In the data rows, the value 128 means zero.
Every row has a hidden score. In each pair, how much higher is the second row's than the first's? 15 means about the same, 30 much higher and 0 much lower. The score is a weighted sum of the row's numbers plus the product of two more (or one squared), each taken from its middle value.
[ 96 132 134 117 148 122 163 158 106 167  89 174  74  74 169 193]
[ 91  98 142 105  95 119  84  98 123 153 128 119  85 122 114 103] >> 20
[137 166 140 127 100 126 113  97 156 137 207 118 156 149  80  93]
[131 143 106 124 119 121 127 131 125 145 185 108 127 146 126  99] >> 18
[105  95 127 129 100 108 111  81 105 175 179  96  92 126 107  96]
[189 111  70 126 143 168 189 162 168  88 124  93 180 188 174  94] >> 14
[107 150 166 106  91 136 125  94 163 141 101 189 124  90 157 199]
[ 96 111 119 115 107 119  98  79 113 165 160  97  81 131 123  96] >> 17
[113 161 157  94  97 133 120  95 156 129 126 188 127  84 141 173]
[134 156 136 130 112 131  93 124 153 119 174 121 158 137  76 101] >> 9
[101  91 117 119 111 128 102  84  96 179 160  92  76 135 124 103]
[173 112  79 156 172 124 183 187 133  87  81  97 169 166 163 127] >> 16
[104 108 117 132  94 115 138  72 101 182 172  96  77 133 118  91]
[198 117  99 133 152 158 176 163 168  69 107 112 194 186 147  83] >> 18
[117 130 122 147 128 102 117 128 129 141 198  92 142 133  93 108]
[117 166 207 119  89 137 117  67 133 127 104 224 121  91 115 195] >> 27
[ 64 115 191 205  98  84  45  96  78 131  87 126  85 105  49 132]
[ 90 129 120 114 139 100 173 125 102 181 100 163  72  78 187 197] >> 10
[105 146  97 127 126  74 127 132  92 159 150 121 112 126 126 115]
[ 41 120 218 255 166  62  34 162  55 122  80 109  87  63  16 169] >> 16
[ 98 164 173 112  81 121 123  73 146 140 111 194 124  89 138 186]
[140 145 113  98 125 134 131 129 137 143 195 118 129 147 128  92] >> 8
[118 144 140 105  92 131 143  76 140 147 112 178 110 130 172 161]
[ 93 158 175 105  87 120 123  80 137 146  96 217 114  68 126 184] >> 22
[159 122 106 193 181 116 175 189 120  86  57  91 171 171 152 137]
[ 61 112 206 222 147  90  46 136  79 120  71 108  93  74  26 162] >> 20
[193 113  78 140 148 145 186 138 166  75 156  95 201 194 149  85]
[104  97 125 110 132 120 107 124  94 149 161 117  80 106 102  93] >> 20
[112 170 169  91  92 124 117  82 148 132  77 202 113  99 154 193]
[136 147 131  97 117 132 111 125 149 121 181 135 150 133  98  82] >> 15
[103 162 145 106 111 129 129 133 113 138  58 190  93  84 160 199]
[105 170 186 107  86 133 112  74 146 120  77 218 114  88 141 195] >> 26
[147 151 113 109 123 124  95 146 143 113 158  96 143 134 117  97]
[ 88  88 154 139 139 128  82 121  85 145 141 127  72  94  86 121] >> 21
[108 164 186 122  82 138 116  80 143 123  89 187 133 109 125 186]
[186 133  93 137 129 147 167 151 160  68  72  99 196 194 153 104] >> 15
[ 88  95 155 149 137 119  84 126  89 147 131  87  77 100  88 116]
[207  88  69  99 130 172 197 130 152  85 137 120 200 183 171  94] >> 18
[118 139 137 113 114 132 115 134 130 157 188 129 126 121  88  97]
[ 90 138 126 106 141 103 178 132 102 176  99 166  74  79 186 195] >> 15
[101 157 163  86  73 143 113  92 149 142  62 212 109  81 156 199]
[188 118  85 129 143 173 177 156 168  75 107 109 196 196 180 108] >> 12
[132 149  98  96 113 113 113 126 139 148 186 112 130 150 136  92]
[140 150 139 131 102 123  90 116 135 135 166 119 151 155  86  78] >> 23
[108 173 159 105  95 139 130  99 146 131  88 185 116 101 160 178]
[101  91 137  96  93 130 107  59  99 182 159 127  72 130 118  97] >> 22
[152 142 145 129 145 139  95 163 141 101 192 121 165 124  72  96]
[ 97 136 121 149 165  89 130 173  95 158 162 117 107 103 105 136] >> 10
[142 155 124 120 140 104 106 141 156 118 163  91 154 138 108  91]
[171 105  99 138 169 151 187 167 149  81 115 112 180 177 147 106] >> 22
[125 142 139  93 102 122 145  89 152 151 158 185 124  96 143 152]
[132 136 115  98  97 145 114 125 129 133 169 135 143 155 118 101] >> 14
[101  93 118 119 115 118 109 100 103 160 160 104  93 126 114  89]
[196 110  63 126 127 142 196 125 159 104 127  78 187 214 192  95] >> 13
[116 160 142  70 104 136 150  90 166 139 104 185 113  96 178 186]
[107  93 137 100  94 164 107  75 104 163 179 116  85 135 117 105] >> 13
[ 76  89 155 207 155  83  77 147  65 164  89  76  75 105 100 137]
[115 168 174 101 101 131 119  89 146 140  90 209 115  78 139 185] >> 14
[200 104  77 111 144 167 194 151 147  75 136 102 180 200 166  81]
[126 148 127  75 112 142 145 109 143 142 107 180 112  93 161 178] >> 14
[200  96  69 105 165 174 197 161 137  79 126 112 175 191 186  93]
[ 95  99 134 134 132 112  92 118  76 159 141 105  73 121 110 100] >> 18
[121 137 162 255 237  80 136 255  94  45   2 106 179  84  86 199]
[201 108  52 114 173 127 203 163 167  76 120  72 178 193 201  93] >> 4
[205 116  62 133 158 131 186 174 162  74 113  79 186 192 188  86]
[129 155 117 118  91 114  88 122 124 136 152 125 145 149 109  90] >> 14
[135 147 115  89  99 136 112 108 129 155 179 137 138 143 112  87]
[113 159 174  85 120 144 127 109 147 136 110 214 123  77 125 180] >> 12
[134 121 106 100 134 148 109 153 115 146 187 119 134 115 110 103]
[110 163 164  91  94 127 129  79 146 135 106 197 111  96 144 174] >> 14
[128 159 199  94  91 160 109  91 163 104 109 227 126  87 112 174]
[104 171 184 116  97 118 111  97 155 115  75 195 125  95 139 189] >> 19
[ 71 144 161 141 152 113 158 163 105 149  62 186  80  48 142 224]
[198 118  96 117 154 163 187 159 177  65 108 120 189 188 168  78] >> 24
[ 94 137 119 138 152  98 126 163  90 152 140 113 104 114 126 138]
[119 130 121 175 176 103 115 184 103 142 179 102 140  97  73 124] >> 14
[123 134 136  69 105 138 167  86 139 156 151 175 107  92 166 181]
[132 150  98 123 129 105 132 125 145 145 164  86 145 147 132 113] >> 12
[ 87 151 187 118  92 136 125  99 133 144  65 209 104  82 143 205]
[194 109  88 115 139 166 186 150 165  81 114 109 183 186 173  98] >> 16
[ 94 106 130 133 101  97  95  95  97 180 137  97  74 123 110 104]
[109 136 124 161 170  89 123 169  95 139 186 103 119 106  79 108] >> 12
[194 110  97 105 141 176 180 138 148  69 109 122 179 189 168  93]
[127 127 122 118 140 122 119 137 111 143 212 137 130 119  84  86] >> 17
[ 96  97 123 117 129 133 105 116  99 169 158  99  75 121 117 105]
[143 119 104  93 138 127 121 130 120 157 177 118 123 141 145 105] >> 21
[188 119  75 158 188 142 174 198 138  66 100  93 180 159 178 132]
[142 138 137 101 113 139  87 124 174 124 182 109 162 133 104  97] >> 4
[ 84 100 117 115 115 111  92 108  92 170 146 104  69 110 129 122]
[ 98  88 129 113 110 126  93  97  97 165 142 101  80 127 125 109] >> 17
[108 166 174  93  77 132 117  82 159 138  74 207 123  83 153 207]
[132 136  96 121 121 104 133 109 111 167 182 111 127 155 134 108] >> 10
[111 154 159  97 102 135 118 102 130 141  97 198 115  88 148 188]
[ 97 107 150 154 141 114  81 122  80 155 135 121  73 101  69  98] >> 23
[135 150 137  89 101 156  91 136 142 111 172 135 153 141  96  90]
[ 63  96 178 202 163  83  61 145  55 137  92 101  79  80  73 152] >> 23
[102  84 141 139 115 141  91 104  91 159 148 116  81 107  82 104]
[109 152 152 106 102 129 126  95 137 151 109 201 117  95 140 179] >> 12
[107 169 167 116  93 108 122  90 155 127  95 193 129 100 136 186]
[109 160 125  78 103 110 155 106 154 161  77 166 100 109 201 179] >> 13
[201 111  84 131 146 170 191 137 169  89 142  86 191 199 162  96]
[124 118 120 101 102 135 127 109 101 160 169 131 107 133 119 108] >> 17
[107 164 186 107  87 142 108  98 159 127  51 201 115  89 134 195]
[138 149 104  81 111 135 118 133 143 134 170 114 127 139 128  97] >> 11
[135 145 115 149 139 103  96 150 137 125 172  98 162 123  90  96]
[134 151 122 111 109 125  96 128 160 115 182 120 159 128  91  93] >> 14
[108 125 127 141 138 104 122 141  96 164 183 125 120 120  85 110]
[135 140 110 142 142  89 105 152 130 141 165 100 144 120 104 112] >> 7
[ 99  88 154 122 117 145  81 104 103 153 148 131  80 106  71  95]
[141 139 124 125 135 144  84 145 141 125 185 128 156 109  81  97] >> 10
[201 112  69 132 146 142 200 146 161  87 123  98 189 207 180  87]
[ 98 101 143 111  81 129 107  61 109 180 151 113  77 139  99  95] >> 14
[ 91  94 123 126 147 107 104 138 110 165 125  83  69 112 128 105]
[ 95  98 140 126 115 131 102 108 115 157 172 115  94 111  84  90] >> 14
[116 147 159  99 111 129 133 110 132 131 107 206 108  75 145 179]
[184 126  81 134 135 139 174 147 147  78 122  89 187 198 161  85] >> 14
[136 119 128 223 198 102 166 195 100  85  46 108 167 122 125 163]
[ 97  96 149 117 109 148  84 100  84 157 137 129  77 108  88 119] >> 6
[ 97  96 156 111  91 153 107  86 102 171 165 118  82 119 102 103]
[ 99  84 139 107 102 140  98  77 125 164 156  95  96 132 124 100] >> 15
[138 133 132 148 153 120  83 165 120 111 178 117 162 113  58  90]
[198  91  82 116 177 179 184 196 152  65 137  94 176 182 164  95] >> 12
[ 50 124 221 244 158  79  36 162  66 110  49 136  85  62  13 165]
[138 147 113 106 126 121 106 145 144 129 169 112 144 133 113  92] >> 6
[112  87 153 162 163 115  49 151  98 105 101  82  99  98  82 111]
[ 94  97 133 128 116 130  92 103 102 175 156 111  72 124 105 100] >> 10
[ 98 140 106 172 176  81 125 192 105 152 141 105 124  99 101 135]
[202 108  83  91 143 184 172 154 168  65 119 105 193 190 171  91] >> 18
[198 114  64 121 150 145 206 147 155  81 134  83 185 208 185  88]
[ 75 145 168 115  94  97 144  81 128 176  98 193  91  88 157 197] >> 18
[101  98 143 115  97 127 108  83 100 175 175 106  76 128 100  93]
[128 127 120 113 128 139 105 138 124 135 185 118 134 122  89  94] >> 15
[201 124  85 140 157 149 180 160 169  68 132  93 200 190 155  80]
[ 59 105 251 255 157  93  23 156  61 109  73 125  93  55   0 183] >> 16
[110 136 116 113 115 121 157  99 139 175 137 162 107  94 177 174]
[135 135 132 104 121 148 112 120 148 144 141 124 148 127 114 114] >> 17
[ 89 105 144 136 109 120  86 100 104 160 162 108  80 122  95  90]
[ 91  99 145 115  95 143  96  88 115 164 136 116  88 112  91 105] >> 18
[139 136 105 134 135 105  79 145 116 129 168 109 154 128 103  95]
[109 162 184  78  93 138 109  86 155 117  94 219 117  65 130 188] >> 18
[ 87 112 170 144  98 122  80  96  84 140 138 126  78 113  59 100]
[110 137 124  84 105 121 134 109 141 147  73 186 101  91 185 197] >> 16
[151 147 118  92 111 136  96 119 158 126 187 115 148 146 106  80]
[ 87 102 139 153 142 118  72 136  79 153 113 101  71 105 102 118] >> 21
[141 140 123  94 100 148 119 106 142 160 192 121 134 150 108  92]
[113 125 118  87 110 137 157 109 129 154 115 172  96 100 192 176] >> 16
[118 169 167  88  81 135 132  72 150 135 107 206 116 100 138 176]
[194 121  72 109 148 156 186 148 170  78 115 105 193 207 183  91] >> 17
[ 87 128 114 127 123 115 126 149 104 179 136 135  97 114 139 141]
[135 136 122 134 148 107 102 159 126 137 147 102 137 125 111 108] >> 21
[ 70 110 144 172 106 105  75 106  90 154  93 103  78 112 101 129]
[146 126 100 115 164 127  88 167 108 114 191 104 134 129 107  80] >> 16
[207 122  77 122 137 151 166 146 184  58 111  87 193 196 164  84]
[ 98  90 147 124 104 135  96  85  82 169 164 117  75 119  98 107] >> 18
[115 139 104 116 117 106 159 105 126 177 195 112 118 144 128 103]
[108  68 123 136 154 135 102 122  87 154 198  92  78 111  90  96] >> 20
[221  94  75 128 170 147 181 155 172  62 129  74 203 198 166  75]
[198 110  97 149 141 147 177 148 169  76 134 100 200 199 146  84] >> 11
[136 139 137 121 108 131 109  99 142 140 194 123 153 150  87  97]
[202 109  82 144 174 150 185 175 159  55 136  87 196 183 150  81] >> 21
[109 159 105 173 165  76 123 177 105 135 136 107 112 100 108 145]
[185 118  85 140 133 146 191 141 155  83 104  98 193 193 161 113] >> 18
[108 134 112 112 121 124 120 128 110 151 201 123 127 136  95 100]
[108 165 170 126  87 131 127  66 165 141  93 183 132 111 156 201] >> 22
[183 111  76 126 134 129 190 130 141 108  85 106 164 182 212 130]
[139 139 119 119 112 125 125 106 136 141 210 107 155 163 114  90] >> 4
[ 71  93 166 197 144  85  67 135  74 154  97  86  78  91  77 140]
[129 153 117 111 107 127  90 124 140 129 171 131 158 138  86  95] >> 11
[119 162 154  91  93 150 123 103 158 124  69 193 113  97 165 192]
[199 111  80 115 136 170 201 138 162  74 117 116 193 200 154  87] >> 18
[112  81 107 110 122 125 108  91  91 167 176  94  79 121 117  97]
[184 113  93 114 142 173 173 169 178  82 111  95 194 174 164 106] >> 10
[204 114  96 161 193 144 189 194 148  41 116  82 188 181 152  92]
[129 156 111 126 118  94 101 134 160 135 146  84 152 149 130 108] >> 1
[ 96  77 132 174 179  86  90 150  79 144 130  74  73  97 111 118]
[110 162 158  90  98 125 138  92 144 139 109 189 117  94 163 181] >> 16
[ 98  99 164 127 100 147  73  84  93 150 121 137  85 119  73 113]
[126 131 104 109 121 135 121 137 112 159 177 125 138 133 112  97] >> 13
[ 58 112 204 221 135  92  37 141  66 118  69 122  89  81  20 149]
[102 143 134  99  97 114 162  66 132 170 149 170 104 106 175 181] >> 9
[120 139 128  86 142 151 159 138 137 133 161 195 105  74 140 158]
[161 104 105 183 196 137 166 203 117  79  73 120 167 146 151 140] >> 26
[200 115  59 102 155 162 167 162 152  76  77 109 178 191 209 110]
[178 112 105 168 200 137 185 206 114  71 107 110 166 164 148 114] >> 17
[ 39 131 223 255 213  38  30 210  61 105  36 108  81  26   8 191]
[214 108 102 110 148 183 198 138 166  70 155 119 198 190 139  75] >> 15
[133 140 100  78 112 132 114 122 139 144 177 111 137 146 120  77]
[208 104  80 180 207 136 167 199 152  47  75  62 197 167 172 115] >> 20
[ 89 102 140 137  83 129  91  71 103 174 146 112  75 144 105 106]
[125 165 141  88 113 132 156 104 148 142 146 191 112  98 147 160] >> 12
[122 151 174 108  87 142 134  88 143 133 142 192 126  96 113 159]
[106  82 123 121 111 121 103  84 107 162 186  86  87 130 123 105] >> 12
[ 92  90 149 125  99 128  73  87 103 166 106 115  79 118  94 114]
[116 171 172 115  84 127 112  91 165 122  86 185 138  91 133 188] >> 13
[138 144 141 105  99 138 103 114 146 135 171 128 159 147  97 106]
[126 150 129 116  91 136  86 108 133 140 170 127 143 155  97  93] >> 15
[ 63 110 179 208 127  83  45 115  66 143  74 105  85  94  68 158]
[123 127 110 130 160 114 136 162 121 144 165  88 135 136 117 100] >> 6
[105 144 113 145 153  94 131 165 103 165 136 101 106 117 128 133]
[107  96 150 112 103 130 108  70 115 147 170 124  87 127  95 100] >> 17
[ 89  91 146 120 130 122 109 113  87 155 152 116  74 116  93  88]
[101 171 139  91  93 134 143 108 158 142 106 185 107 103 175 174] >> 4
[109 102 128 100 119 140 110 123 112 153 154 103  73 117 107  97]
[104 150 126  91  98 130 168  90 142 161 121 168 100 109 180 179] >> 16
[ 92  81 154 143 110 125  77  87  89 157 168 101  87 119  82 109]
[132 150 108 108  87 121  95 103 143 148 171 116 143 153 121  95] >> 11
[196 110  67 133 160 149 195 170 149  94 115  87 174 202 176  87]
[ 78 152 172 126  78 110 149  71 110 164  90 207  82  99 146 198] >> 15
[215 111  99 101 133 188 180 133 164  73  97 120 178 210 183 101]
[109 167 162 101  90 130 123  93 142 142  80 199 122 107 143 180] >> 15
[ 83  90 150 136 143 110  88 136  78 156 108 106  73 113 107 121]
[112 158 143 100  93 122 127  89 151 146 111 183 123 102 160 174] >> 10
[185 108  82 124 132 160 182 143 169  82 102 106 189 197 179 108]
[ 86 109 157 139  90 129  80  84 101 140 128 109  83 126  71 106] >> 18
[115  98 151  95 118 144  94  91 124 159 148 129  90 120  95 102]
[101 102 148 117 107 147  97  95 111 146 162 110  91 122 102  99] >> 9
[102 157 169 115  94 126 120  92 140 145  86 190 111 102 150 201]
[127 136 134 132 105 139  92 124 129 142 208 141 151 125  60  88] >> 15
[123 143  80 141 156  92 136 175 117 160 160  87 118 115 140 126]
[135 146 142 112 111 130  98 123 156 134 165 113 162 138  85 102] >> 17
[223 101  71 125 172 159 171 184 152  40 127  91 199 187 161  75]
[128 158 146 116 124 151 104 135 153 115 194 132 169 121  63  99] >> 4
[135 141 141 255 249  77 150 255 118  50   6 111 172  96 129 202]
[210 102  75  83 127 175 192 119 167  98 141  90 183 207 199  89] >> 9
[110  72 130 113 139 145 103 103  93 159 172 102  85 114 103  97]
[105 146 159 111 110 133 139  91 155 152 122 187 127  95 138 181] >> 9
[114 168 181 106  80 127 120  65 152 136  93 207 122  92 152 197]
[ 92  90 156 141 106 132  75  89  81 174 135 130  73 119  78 119] >> 16
[106 159 149  96  76 127 145  63 131 148 118 198 102 110 159 175]
[ 97 101 128 129 128 117 114 100 101 157 145  90  83 129 110 102] >> 16
[ 64  96 188 232 190  86  66 173  71 145  99  95  75  58  48 157]
[ 77 111 174 211 144  83  59 127  82 147  90  97  81  92  61 141] >> 18
[124 145 102 128 137  91 117 140 112 153 163 102 131 140 111  97]
[127 149 118 134 140 100 100 158 138 116 172 108 150 139 112  98] >> 7
[149 133 157 255 251  89 156 249 115  45  44 115 175  84 102 183]
[ 87 107 154 129 119 122 100 113  93 158 142 100  74 111  96 114] >> 8
[126 141 121 115  85 126 105  97 118 164 195 128 131 150  88  96]
[203 101  69 118 177 157 173 186 166  67 129  95 188 168 171  86] >> 23
[ 85  90 115 143 112 106 106  99  90 175 142  78  79 129 129 123]
[110 157 161  97 124 115 127 110 133 132  79 190 110  83 171 211] >> 15
[114 165 178  99  92 154 114  83 144 121 116 223 122  95 126 187]
[100  84 116 127 140 117 106 131  93 152 153  93  75 105 111 111] >> 20
[194 112  81 131 152 159 180 159 153  76 131  98 186 188 160  88]
[104 164 156 103 109 126 138 104 128 150  94 189 107  73 164 206] >> 16
[100  90 131 107 101 122 117  71  97 176 187 107  77 143 118  93]
[130 132 107  83 110 137 126 129 112 154 167 147 118 125 128 109] >> 17
[198 112  71 104 137 169 178 145 150  66 126  90 189 198 181  84]
[199 119 101 113 149 163 191 130 162  83 115 114 192 199 171 104] >> 18
[101 156 131  90 104 108 153  94 143 159  94 179 103 107 185 183]
[210 115 111 115 129 181 160 141 153  69  91 135 186 195 165 107] >> 18
[110 152 179  86  73 145 116  66 140 150  92 198 116 100 155 195]
[147 131 139 255 238  88 152 244 105  57  20 114 175  99 126 214] >> 22
[ 93  90 123 114 102 113 111  80 122 166 195 101  84 130 102  80]
[108 165 161  82  88 130 116  83 165 129  51 188 119 100 166 192] >> 27
[108  91 133 106 117 140  95 105 119 151 159  95  91 103  96  93]
[120 164  86 140 160  73 119 165 117 147 141  92 110 105 157 151] >> 9
[135 155 142 130 113 125 105 107 152 145 195 111 165 140  91  98]
[105 104 151 117  95 148 113  82 119 159 177  99  92 127  95 103] >> 18
[190 122  71 151 182 135 195 178 150  72 120  67 194 200 182  96]
[196 105  79 102 129 163 183 140 169  72 118 115 197 183 170  97] >> 17
[126 120 144 250 190 107 155 214  99  70  53 119 160 116  98 168]
[140 136 103 109 124 140 113 136 116 147 171 109 132 140 130 101] >> 11
[121 142 109 129 138 108 115 142 107 140 189 107 138 143 114  94]
[ 64 103 176 199 145  90  76 125  70 154 115  91  79  94  73 147] >> 18
[ 91 101 150 116 102 147  94 100 107 159 147 118  80 122  83  98]
[105  94 121  98  82 139 100  57 105 182 169 115  72 133 136 107] >> 17
[ 75 100 164 163 122 120  88 119  79 158 119 104  71 114  88 124]
[ 58 125 225 218 119 106  44 112  74 113  77 131  87  91  19 146] >> 21
[ 97  91 156 122 121 152  88 125 103 146 157 110  76  98  83 104]
[171 113  80 136 133 138 203 131 130 107  83 113 157 189 182 117] >> 16
[113 157 124  85 102 129 159  77 133 144 130 177 106 109 172 174]
[192 116  96 104 124 178 196 128 146  83 145 131 172 188 147  91] >> 6
[109 162 159 108 113 131 133 105 123 126  91 202 107  87 149 188]
[ 94  98 118 123 106 121  97 102  99 173 132  98  71 129 122  98] >> 17
[138 137 110  97  99 148 123 107 121 149 185 127 136 157 110  90]
[200 105  64 112 179 156 181 194 155  67 101  96 187 171 189 105] >> 22
[ 85 110 154 122  75 129  98  55  99 184 130 125  69 139 118 128]
[111 158 147 124 109  84 116  86 122 154  70 189 110  91 174 205] >> 23
[136 134 100  93 127 124 119 136 123 153 172 106 138 136 136  99]
[202 110  68 133 161 150 197 162 156  83 142  79 182 193 165  83] >> 12
[192 117  79 126 153 145 194 159 168  75 122 100 190 192 173  84]
[ 53 132 191 252 180  58  56 192  64 133  63  91  69  56  57 168] >> 16
[153 116 138 255 255  92 133 255 127  32  32  69 200  96 106 187]
[126 142 110 118 143 120 128 144 119 139 195 102 138 147 112  99] >> 8
[105  95 133 120 111 122  99  85  96 173 165 103  74 127 117 108]
[ 89  95 160 148 136 129  91 113  76 157 165 116  71 102  89 121] >> 16
[165 137 113 224 248 106 144 255 137  34  22  93 187 103 124 164]
[111 151 207 122 102 144 123 106 164 133  98 211 132  84 107 188] >> 4
[198 113  98 109 141 196 185 134 155  74 115 132 171 180 162 102]
[108  98 105 110 120 121  95 111 103 165 139  89  76 122 134 114] >> 21
[203 113  69 108 146 157 194 150 180  62 129  95 188 199 180  85]
[175 122 111 198 169 108 184 174 132  86  67  78 164 180 165 139] >> 18
[178 127 113 196 196 134 172 210 137  61  87  99 179 166 129 124]
[163 136 139 255 255  83 125 255 120  24  41  81 197 109  88 162] >> 20
[199 110  75 126 162 161 179 165 165  63 128 112 197 187 143  81]
[101 150 182  89  95 156 116 105 148 137 104 214 117  68 130 198] >> 9
[187 102  72 135 177 156 201 179 151  75 131  86 188 185 178  94]
[140 153  97 112 117 108 127 114 132 149 182 100 139 154 134  91] >> 11
[106  88 113  89 110 135 101  96 100 169 155  99  74 110 126 113]
[ 93 104 129 106  86 124 101  70  95 183 131 109  67 127 120 109] >> 16
[ 90  83 126 119 142 114 111 126 114 165 141  80  69 108 133 113]
[180  96  96 117 131 168 187 138 153  97 122 117 175 188 174 103] >> 18
[162 131 160 243 255 119 124 255 125   0  44  94 190  85  76 155]
[157 122  95 188 183 124 181 172 117  88  70 104 161 164 153 141] >> 9
[206 105  67  93 162 154 198 164 152  77 114  98 172 181 202 104]
[111 144 159  83  87 148 134  87 150 146 124 191 121  95 146 182] >> 10
[169 138  92 200 220  96 159 236 130  41  79  86 178 129 153 141]
[ 81  92 173 159 116 124  63 106  87 147 159 123  89  93  56 110] >> 13
[129 140  95 116 127  87 109 132 120 149 169  98 137 136 139 108]
[203  95  55 142 186 131 187 185 140  73 132  75 193 187 190  97] >> 23
[126 138 124  94 103 149 108 118 129 141 187 126 138 135 107 105]
[103  86 163 168 157 117  73 129  95 115 135  94  96 103  53  99] >> 23
[110 127 111 123 130 115 116 156  95 156 149 127 116 120 120 133]
[200 108  54 132 167 140 184 154 157  62 146  78 201 193 167  75] >> 19
[191 112  85 148 132 159 171 148 165  81 108  91 195 198 162 105]
[168 115 123 212 216 128 163 211 107  75  93 109 171 132 130 142] >> 24
[ 98  98 133 128  92 111 108  70 105 184 147  90  70 149 130 100]
[105 152 172  85  86 144 118  85 155 140  80 196 114  79 143 195] >> 18
[137 158 114 126  86 117 109 100 152 140 180 100 157 160 104  95]
[137 142 116 142  97 127 103 116 143 157 192 100 158 156 104  94] >> 14
[ 62  99 181 230 148 100  51 140  64 152  88 106  79  64  42 165]
[103 148 159  89 102 139 130 103 137 141  89 204 109  82 151 198] >> 7
[ 96  84 140 105 101 150  87  86  91 159 144 117  74 126 100 110]
[103  94 149 122 101 157  79  82  82 159 139 135  76 121 108 111] >> 18
[195 113  56 120 144 133 205 149 141  99 123  92 171 199 204  90]
[ 54 115 183 236 165  82  50 161  65 137  93 103  80  69  49 172] >> 15
[ 71 141 156 120 111 136 147 116 108 156 101 216  74  51 133 210]
[108 177 172  85  82 133 133  91 141 130  98 205 113  94 133 176] >> 12
[106 154 120 165 166  82 118 193 123 129 137  87 126  97 115 133]
[108 155 168  99  96 132 122  90 132 148  87 208 109  94 157 192] >> 22
[ 99  82 132 109  72 149 104  55 102 187 122 126  72 151 141 122]
[209 100  53 123 178 140 183 181 156  70 113  53 183 200 194  89] >> 16
[103  90 123 120 134 125  88 138 103 152 124  89  80 113 123 120]
[110 161 162 102  77 136 130  68 155 148  85 184 112 102 147 193] >> 17
[187  96  98 132 137 164 170 136 146  91 122 107 171 203 173 111]
[194 111  84 129 137 148 173 149 163  74 139 115 191 193 155  80] >> 17
[138 148 143 143 107 123 105 121 128 136 220 126 162 125  62  84]
[107  88 122 115 130 130 100 113 108 162 137  91  80 115 130 105] >> 22
[ 74 139 152 109 127 119 144 140 115 151  92 208  76  58 146 207]
[137 150 110 105 124 120 113 117 158 136 175 104 153 146 124 103] >> 13
[178 115  89 204 209 126 162 221 131  63  61  72 191 171 148 120]
[125 165 180  96  77 131 116  74 156 131  96 201 120 108 149 177] >> 9
[121 147 131 119 104 113 125  97 145 159 180 101 139 152 114 103]
[124 134 104 138 140 115 126 151 108 142 183 112 130 130 103 112] >> 18
[102  97 124 111 118 128 106  98  88 163 151 110  80 115 113 113]
[ 88 105 156 127  92 134  79  96 105 151 122 124  84 121  85 107] >> 13
[ 85 106 127 127 118 127 108 122 103 171 121  95  75 113 120 118]
[206 118  78 121 133 155 177 132 168  84 104  96 192 201 171  82] >> 20
[203 125  84 114 133 132 199 134 170  78 123  77 194 205 181  88]
[107 155 136 101 133 128 152 151 138 137  94 177 100  73 186 203] >> 9
[197 102  56  97 166 160 203 164 141  91 126 100 177 181 206 104]
[ 52 129 186 232 137  77  34 158  65 125  79 118  90  59  24 153] >> 21
[ 53 133 182 213 172  61  48 176  80 132  57 122  79  48  63 173]
[110 145 147  97  94 134 146  87 138 160 118 190 106 105 162 187] >> 7
[192 121  68 146 179 125 193 184 161  75  96  55 186 188 204 109]
[184 114  78 141 125 135 196 132 149 111 113  92 177 204 181 103] >> 15
[113 170 171  93  92 145 119  94 166 120  93 210 120  87 133 165]
[125 161 127 119 123 113 102 125 164 123 186 109 156 136 102  99] >> 4
[141 148 126 137 134 118 116 150 136 130 195 106 145 134  85  91]
[136 121 135 252 205 105 184 209  94  76  56 129 164 110 128 195] >> 27
[109 154 136 131 115 110 107 138 160 139 165 115 146 114  88 109]
[195  86  75 109 165 168 202 157 138  99 139 112 167 179 179 111] >> 27
[119 167 195  85  82 148 116  74 154 127 103 217 123  93 132 189]
[ 98 159 169 103  82 123 122  93 161 141  85 195 118 100 147 182] >> 16
[ 94 110 163 114  88 140  92  77 105 157 122 131  71 116  89  98]
[206  97  60 118 148 159 203 151 132 104 152 106 170 190 181  93] >> 14
[193 109  89 121 129 168 174 120 136  87 125 129 176 195 171  97]
[142 161 126  85 101 109 127  96 141 137 191 147 130 158 107  76] >> 13
[ 71 101 175 186 129  97  61 133  73 145  94 103  76  95  65 142]
[117 130 123 126 141 130 111 146 111 148 204 126 140 111  80  99] >> 13
